In the rows, zero is written as 128.
Rotation paths and how fast each direction turns (degrees a step):
Each turn is a multiple of 5 degrees from 10 to 175, or 0.
Each row of a path follows its step; steps can be skipped.
Path 1:
step 4: [127 126 129 126 129 121 122 126 141 131 126 129 128 126 131 130 132 126
 133 121 131 118 133 126 126 125 123 133 128 142 126 129 127 129 128 124
 137 121 121 132 131 123 129 118 125 135 136 127 134 127 130 123 131 127
 132 124 122 126 127 129 127 140 130 140 120 119 133 128 141 128 132 129
 124 137 123]
step 8: [130 130 135 137 129 133 125 130 129 139 127 135 140 122 134 130 125 129
 122 124 129 137 124 126 126 135 123 125 122 115 131 125 126 124 128 131
 123 129 131 128 128 134 128 125 132 124 129 129 135 135 132 129 127 129
 129 127 131 120 119 138 134 128 125 124 122 129 133 124 116 139 127 127
 140 131 125]
step 9: [130 127 127 135 126 126 127 128 131 144 130 125 131 125 118 129 127 138
 134 121 128 133 132 130 132 123 136 127 131 126 118 122 135 124 129 126
 141 135 129 131 135 134 124 124 138 122 125 129 131 133 128 124 135 139
 133 132 127 123 137 134 131 133 129 132 133 127 134 125 127 127 126 135
 124 127 131]
step 11: [124 129 132 128 130 121 124 128 133 119 131 133 125 131 120 132 131 135
 121 128 135 130 124 124 130 125 122 131 127 124 129 127 133 136 134 128
 126 132 137 127 128 120 130 118 122 136 122 121 134 128 130 129 131 125
 120 130 126 125 135 127 132 125 124 121 130 121 138 145 129 125 139 129
 123 118 129]
step 12: [127 128 130 132 120 131 127 119 131 127 116 121 129 136 128 127 130 120
 122 125 126 118 132 127 121 138 134 125 126 136 132 132 127 136 122 129
 130 137 139 121 123 125 129 129 127 124 121 130 128 120 123 129 136 130
 121 124 124 138 135 123 132 124 117 136 126 122 130 133 130 121 129 132
 128 127 131]
step 13: [124 129 131 128 128 126 124 129 131 132 123 131 131 130 134 126 135 132
 133 135 118 129 127 136 120 134 127 133 116 127 127 134 129 126 120 132
 120 119 131 121 131 130 137 133 128 124 133 127 122 124 122 123 120 129
 124 126 125 135 125 134 131 130 120 125 125 129 133 127 141 132 141 118
 126 131 121]
step 15: [126 131 125 123 135 123 120 130 136 121 117 118 129 129 136 130 125 132
 127 128 130 123 124 131 124 116 136 126 134 122 124 125 123 119 129 134
 131 127 122 128 132 137 128 131 131 120 127 125 138 130 136 115 124 126
 128 119 131 129 122 122 123 130 123 128 128 126 127 120 124 124 120 130
 129 135 127]
step 16: [128 129 125 125 127 132 120 133 131 126 120 128 127 125 123 127 116 127
 128 124 132 127 131 130 130 122 125 125 123 127 120 127 122 124 126 131
 127 128 128 133 132 140 118 126 130 142 130 117 133 126 126 135 131 128
 132 127 130 117 121 123 124 129 137 128 121 132 134 126 129 126 133 114
 125 116 125]
step 18: [137 127 130 133 126 123 132 135 124 129 119 126 132 123 121 127 138 133
 131 136 127 130 125 135 123 125 125 121 128 127 121 136 124 125 124 131
 132 132 138 131 122 124 120 135 131 127 121 129 116 126 127 137 125 135
 124 126 128 123 132 138 130 121 131 118 134 122 125 132 121 123 131 130
 126 136 120]
step 22: [128 126 133 128 130 125 128 122 124 127 132 126 125 126 125 127 124 129
 124 127 123 129 127 132 129 124 131 130 133 128 125 125 125 117 128 116
 132 135 130 125 129 129 134 129 120 120 143 121 128 123 127 122 130 121
 117 137 121 126 131 120 123 136 124 133 127 137 130 127 141 120 139 130
 122 121 128]
[127 127 127 128 126 127 129 126 128 128 128 129 127 126 128 126 128 128
 129 130 126 128 124 129 127 126 129 128 128 129 128 128 128 128 127 128
 127 125 127 127 128 129 129 130 127 130 128 127 127 128 128 129 128 130
 128 126 127 125 128 126 130 128 129 128 126 127 128 129 127 127 129 127
 131 129 127] -> 130
[127 129 127 130 130 127 126 129 127 130 130 128 128 125 130 127 127 129
 131 130 129 128 129 126 129 130 130 126 128 129 127 128 126 129 128 129
 128 127 127 129 127 128 129 128 129 127 129 129 128 130 128 128 129 127
 129 125 127 129 130 130 126 127 128 127 127 127 130 128 128 128 129 130
 127 129 127] -> 70
Path 2:
step 0: [131 131 135 135 121 131 132 127 122 125 127 132 125 125 131 130 133 128
 127 128 123 135 129 129 127 138 134 131 124 128 120 126 131 133 126 131
 130 118 135 123 130 118 126 119 135 135 124 132 131 129 121 136 119 126
 126 125 136 126 120 131 140 129 124 136 128 130 122 133 126 117 127 129
 128 134 120]
step 6: [132 121 124 120 132 132 121 117 126 136 128 131 133 128 126 126 128 133
 125 132 122 129 128 133 120 137 132 137 129 134 117 125 128 140 134 131
 122 125 127 130 129 121 126 122 130 129 123 131 123 126 127 132 128 117
 135 129 136 132 131 121 124 128 127 125 129 119 127 117 133 125 126 132
 130 119 131]
step 7: [124 131 126 139 124 135 125 130 130 134 122 123 133 129 127 132 123 136
 122 129 128 124 133 133 120 139 134 130 122 130 128 130 125 133 129 136
 124 121 125 125 127 125 120 123 127 127 126 132 120 124 133 133 123 129
 131 126 137 134 135 130 131 134 123 134 130 126 127 125 132 122 133 128
 123 110 122]
step 8: [132 129 128 130 125 127 121 122 121 126 130 129 135 126 125 136 130 132
 127 133 137 131 129 133 122 130 130 133 117 123 120 128 129 121 132 128
 128 117 128 127 125 128 122 118 129 120 124 134 122 128 131 124 133 120
 132 120 135 124 130 126 129 131 120 131 125 118 122 118 130 131 125 134
 122 123 117]
step 15: [130 131 137 132 133 121 119 124 125 131 122 126 124 122 123 132 123 128
 125 126 130 122 133 129 116 119 126 122 125 132 132 132 132 136 124 128
 127 132 128 120 136 125 125 124 122 126 122 136 125 120 125 132 133 125
 135 133 132 127 120 126 121 123 125 138 128 130 124 118 125 127 124 131
 134 126 115]
step 16: [131 129 138 131 134 126 130 126 126 127 117 133 126 122 123 131 125 138
 127 120 122 125 127 128 125 130 130 127 131 127 124 134 129 123 121 124
 126 122 129 118 133 122 130 123 135 118 120 129 130 115 125 133 126 126
 131 128 134 132 127 137 132 133 134 137 121 130 125 127 120 128 125 137
 130 130 121]
step 17: [136 124 128 125 131 130 127 121 121 130 122 122 127 121 136 130 132 133
 129 120 125 126 125 131 128 127 133 129 129 128 114 130 123 131 128 123
 123 136 123 122 124 125 124 124 122 121 124 131 128 123 117 123 133 130
 131 127 131 129 117 131 128 122 131 136 129 131 116 129 121 118 127 133
 123 129 118]
step 18: [139 118 121 123 139 134 121 118 134 130 117 122 132 124 130 129 122 134
 125 127 122 124 125 128 132 129 135 125 121 130 122 134 128 136 125 130
 133 129 131 126 128 129 124 133 134 126 123 130 130 119 120 136 136 131
 127 130 136 132 128 132 131 135 135 130 131 124 125 122 127 123 131 129
 131 134 122]
step 19: [137 125 127 127 132 131 132 124 129 137 114 118 129 122 133 123 124 140
 132 129 129 127 131 129 125 127 130 140 122 125 119 135 134 134 132 124
 125 119 128 127 126 124 125 128 119 125 120 131 127 120 122 132 125 130
 132 134 135 133 128 117 129 125 127 135 132 122 128 133 132 126 124 126
 129 128 128]
step 20: [130 125 127 131 132 132 122 126 129 137 116 125 131 121 127 132 123 133
 130 124 125 134 132 121 124 136 128 130 118 123 128 128 118 130 129 130
 130 126 125 120 123 131 119 133 119 125 115 128 127 126 129 126 128 125
 142 130 134 127 133 120 122 140 129 134 130 128 131 121 128 130 128 133
 127 131 119]
[126 126 128 128 127 128 128 129 130 128 127 127 127 128 127 127 125 128
 127 128 126 128 131 129 129 129 129 128 130 127 129 127 129 128 128 128
 127 127 126 129 128 129 128 128 131 128 128 127 128 128 126 130 124 128
 128 128 128 127 129 129 128 130 130 128 125 127 127 128 127 127 130 127
 128 130 127] -> 155
Path 3:
step 2: [137 129 128 127 128 124 124 126 137 122 134 119 125 132 124 132 133 126
 140 129 132 126 124 124 129 122 131 128 119 137 125 124 128 131 119 133
 135 132 123 127 126 126 129 129 125 129 126 116 133 131 122 124 128 128
 130 132 125 130 129 120 124 121 122 127 127 127 124 128 133 148 134 132
 137 117 126]
step 5: [130 133 122 122 134 132 131 130 128 134 132 134 133 127 123 140 129 125
 134 120 122 126 131 127 129 134 111 135 131 143 126 128 127 127 140 131
 128 127 132 122 125 132 117 125 128 127 129 127 134 127 124 116 126 134
 128 124 137 128 129 129 132 128 131 128 130 123 117 136 133 132 125 129
 127 128 127]
step 6: [129 124 134 120 128 126 109 122 123 124 133 125 132 122 121 123 127 129
 128 125 130 131 128 128 132 131 131 129 113 130 124 131 129 123 137 125
 129 127 133 118 127 119 126 125 125 125 132 118 121 127 122 129 128 137
 131 130 128 131 126 130 127 141 136 124 118 126 127 123 127 123 124 124
 131 133 130]
step 7: [124 121 130 133 126 131 122 123 128 127 125 120 126 134 121 125 127 120
 130 126 123 127 125 120 134 122 126 130 119 130 125 132 129 127 130 120
 139 139 131 126 134 128 135 131 118 124 123 129 123 140 132 132 123 123
 129 130 133 132 133 132 122 122 115 128 138 127 132 123 141 136 127 126
 134 126 125]
step 14: [134 126 132 135 131 134 126 127 123 128 132 131 126 122 136 123 129 120
 125 133 142 130 126 139 123 124 127 128 131 130 117 122 130 125 124 118
 126 132 124 118 127 123 134 135 119 125 124 122 131 127 131 119 121 127
 138 125 130 134 126 121 130 132 125 131 125 125 125 136 132 141 135 131
 127 125 127]
step 15: [130 122 122 133 131 137 120 130 130 123 118 123 127 128 134 124 125 132
 121 132 135 130 128 129 120 129 123 122 120 133 130 117 123 127 123 142
 121 132 121 128 125 129 130 127 127 125 122 127 128 129 125 138 128 125
 131 130 127 131 128 137 141 122 121 127 123 127 129 128 138 121 124 126
 132 134 139]
step 17: [136 128 132 118 135 119 128 131 126 131 133 122 129 124 128 127 134 129
 133 126 129 125 129 131 139 129 120 132 123 126 129 127 132 139 123 128
 133 124 135 121 121 116 121 130 129 123 126 129 126 123 126 126 134 132
 131 116 139 140 124 133 136 130 130 125 128 129 115 129 125 121 127 125
 120 128 126]
step 18: [133 118 133 125 123 126 115 129 127 126 124 139 139 127 128 115 130 134
 137 117 126 130 122 132 131 121 120 121 121 126 127 127 134 132 135 131
 127 125 130 131 138 128 129 128 119 130 128 130 123 138 128 128 134 138
 127 128 131 135 129 124 119 127 123 130 131 127 130 128 132 130 130 128
 131 136 136]
step 19: [134 125 129 137 126 134 122 121 122 130 138 125 118 134 137 132 127 130
 132 127 124 125 127 125 126 127 129 131 128 120 126 122 131 132 129 117
 127 136 116 127 131 134 144 131 120 133 119 130 124 132 129 130 122 130
 131 129 137 127 122 129 122 136 131 134 126 122 125 131 136 124 126 126
 126 117 129]
step 22: [131 127 123 135 130 126 126 115 128 135 137 127 130 131 138 129 132 133
 123 121 126 124 128 131 132 133 129 130 130 125 121 135 121 133 116 127
 129 126 126 117 127 119 121 116 128 123 125 124 122 133 129 128 135 136
 123 127 128 131 128 128 135 122 115 135 128 126 121 129 128 122 123 131
 125 136 125]
[128 128 127 129 129 131 127 129 125 129 127 129 130 126 129 127 128 128
 127 128 128 127 131 126 129 127 127 130 128 128 129 127 127 126 130 129
 128 128 128 127 125 129 128 125 129 129 131 129 128 126 127 129 126 128
 129 129 128 127 127 129 128 127 128 129 126 130 128 129 128 129 127 129
 127 127 128] -> 70
[128 129 126 129 128 130 128 127 129 126 129 131 127 130 128 128 128 126
 128 126 128 124 128 127 128 127 130 129 127 127 129 127 126 127 126 127
 129 128 129 127 129 129 128 128 129 128 127 128 129 128 127 129 126 131
 125 128 130 128 127 128 128 126 129 127 130 127 127 127 129 128 129 128
 128 127 127] -> 125
[126 129 128 128 127 127 129 129 128 128 130 127 125 127 128 127 128 129
 127 129 128 127 130 129 127 128 127 127 130 128 127 128 128 126 125 130
 126 128 126 128 128 128 127 127 129 127 128 126 129 128 128 129 126 128
 129 129 127 131 129 129 128 124 128 129 130 126 127 130 126 126 129 129
 130 130 128] -> 60
[128 129 129 129 128 127 128 131 128 130 128 129 128 126 130 128 127 127
 125 128 127 129 130 130 128 127 126 128 129 129 129 129 127 128 131 126
 128 129 130 129 129 129 127 130 127 131 128 129 128 130 130 127 125 127
 128 127 128 129 128 127 128 128 127 127 130 127 127 129 129 129 130 129
 128 126 127] -> 160
Path 4:
step 0: [131 133 130 117 129 123 120 124 125 136 121 118 124 126 129 125 122 122
 131 144 128 126 120 115 120 127 127 129 126 134 132 121 126 125 129 138
 128 126 121 131 127 127 128 135 125 134 127 126 136 127 132 121 124 122
 133 126 128 126 133 132 128 132 131 129 123 126 131 140 126 123 131 130
 140 136 122]
step 3: [132 134 131 127 124 119 126 134 119 128 130 123 130 124 124 119 130 117
 133 134 128 126 132 121 131 126 136 131 133 124 117 120 130 122 131 125
 126 124 124 133 115 130 128 129 123 123 135 130 141 135 137 134 131 132
 131 131 124 131 120 136 133 126 130 136 118 124 129 129 126 121 118 132
 134 125 131]
step 7: [126 124 134 129 123 127 117 116 132 132 129 130 135 129 120 125 124 122
 129 137 122 133 139 129 125 126 124 131 138 125 130 124 131 128 127 129
 126 120 130 121 116 130 129 129 133 133 131 124 127 132 131 123 130 121
 123 132 116 138 132 114 127 129 126 135 127 133 123 130 133 117 128 125
 132 133 126]
step 8: [131 133 124 126 122 123 111 120 124 119 119 124 127 122 127 128 122 121
 124 133 127 125 136 125 125 134 120 130 132 122 128 130 131 130 135 127
 125 126 129 129 118 133 138 123 119 131 123 122 135 135 127 128 127 124
 131 125 122 135 140 129 131 121 139 125 133 133 122 125 125 131 133 131
 127 123 127]
step 10: [132 127 124 135 131 123 121 113 120 132 123 136 133 125 133 128 134 125
 135 126 130 132 131 126 126 128 131 128 121 134 129 112 125 131 131 133
 120 130 128 133 128 143 130 135 125 134 137 129 133 125 130 131 126 128
 116 129 124 134 129 124 131 124 129 135 129 120 130 122 133 122 125 132
 124 135 124]
step 13: [130 125 128 117 134 124 124 122 120 127 116 135 129 134 122 130 133 130
 117 130 136 116 131 130 122 132 129 132 130 127 129 122 136 128 130 122
 118 125 129 129 125 131 136 120 133 128 130 135 129 132 126 129 128 122
 119 133 132 129 122 123 131 123 136 133 120 132 142 123 125 127 124 129
 128 135 127]
step 14: [129 130 115 135 134 125 128 123 122 123 128 133 132 118 120 130 133 128
 116 118 130 121 128 139 119 134 123 129 133 124 125 128 132 137 125 126
 134 120 125 127 119 127 127 131 134 130 130 130 125 129 124 122 134 134
 123 131 128 137 123 128 133 120 133 138 129 133 127 135 137 129 126 129
 125 134 130]
step 16: [121 133 118 128 133 135 115 128 128 133 124 134 132 129 125 126 121 126
 130 135 128 123 130 129 119 131 121 126 130 128 120 128 124 128 131 124
 129 131 130 141 126 125 128 121 125 130 129 124 124 139 131 133 115 132
 115 129 129 138 124 124 123 123 130 121 125 128 139 134 123 124 132 120
 128 130 119]
step 18: [123 125 124 133 128 128 121 121 125 126 130 125 132 128 141 135 135 119
 132 115 122 122 126 124 125 133 128 133 127 128 139 127 117 134 127 131
 127 132 132 132 124 132 130 119 129 123 124 133 119 137 130 121 135 127
 125 133 120 131 130 130 127 128 133 128 121 133 143 127 129 128 132 138
 128 127 130]
step 19: [120 131 119 132 125 121 122 123 126 129 128 133 135 132 130 123 133 126
 118 131 129 121 133 126 126 127 127 130 126 127 129 125 120 120 133 129
 135 136 139 134 121 131 122 136 137 120 129 131 125 132 132 128 118 130
 128 130 128 125 125 134 125 125 130 116 123 136 133 129 142 123 126 139
 128 133 132]
[127 128 129 130 128 129 129 128 130 129 126 127 128 128 128 128 129 130
 128 129 129 127 128 130 130 129 129 130 127 130 130 127 130 130 129 128
 131 128 126 127 127 128 130 127 127 132 128 124 129 128 128 127 129 127
 126 129 127 128 128 129 127 127 128 131 127 128 127 129 131 128 127 128
 129 129 128] -> 110
[127 125 128 130 128 128 128 128 127 127 129 128 131 129 129 129 131 130
 129 127 127 125 128 127 127 128 129 129 124 126 128 130 128 127 130 129
 130 128 129 129 130 126 128 126 129 127 129 127 128 128 126 128 127 129
 128 128 128 127 129 127 127 129 128 127 127 128 128 131 128 129 129 126
 126 129 129] -> 10
[128 130 129 126 128 129 129 127 124 129 128 125 129 129 129 127 127 128
 128 130 128 126 128 128 129 126 129 128 128 128 130 129 127 129 128 128
 127 129 127 127 128 127 127 129 128 128 127 126 127 126 127 128 129 130
 127 129 128 127 128 130 128 129 128 128 129 128 126 128 127 125 127 126
 128 126 130] -> 10
[128 126 131 130 127 127 128 130 128 127 128 127 129 127 126 127 126 128
 128 128 129 128 129 126 128 127 127 129 129 130 127 127 127 128 127 131
 128 129 131 129 127 128 127 125 129 129 129 127 128 127 131 128 128 128
 131 128 124 127 128 130 128 128 129 127 127 128 126 127 129 129 128 128
 127 127 129] -> 20
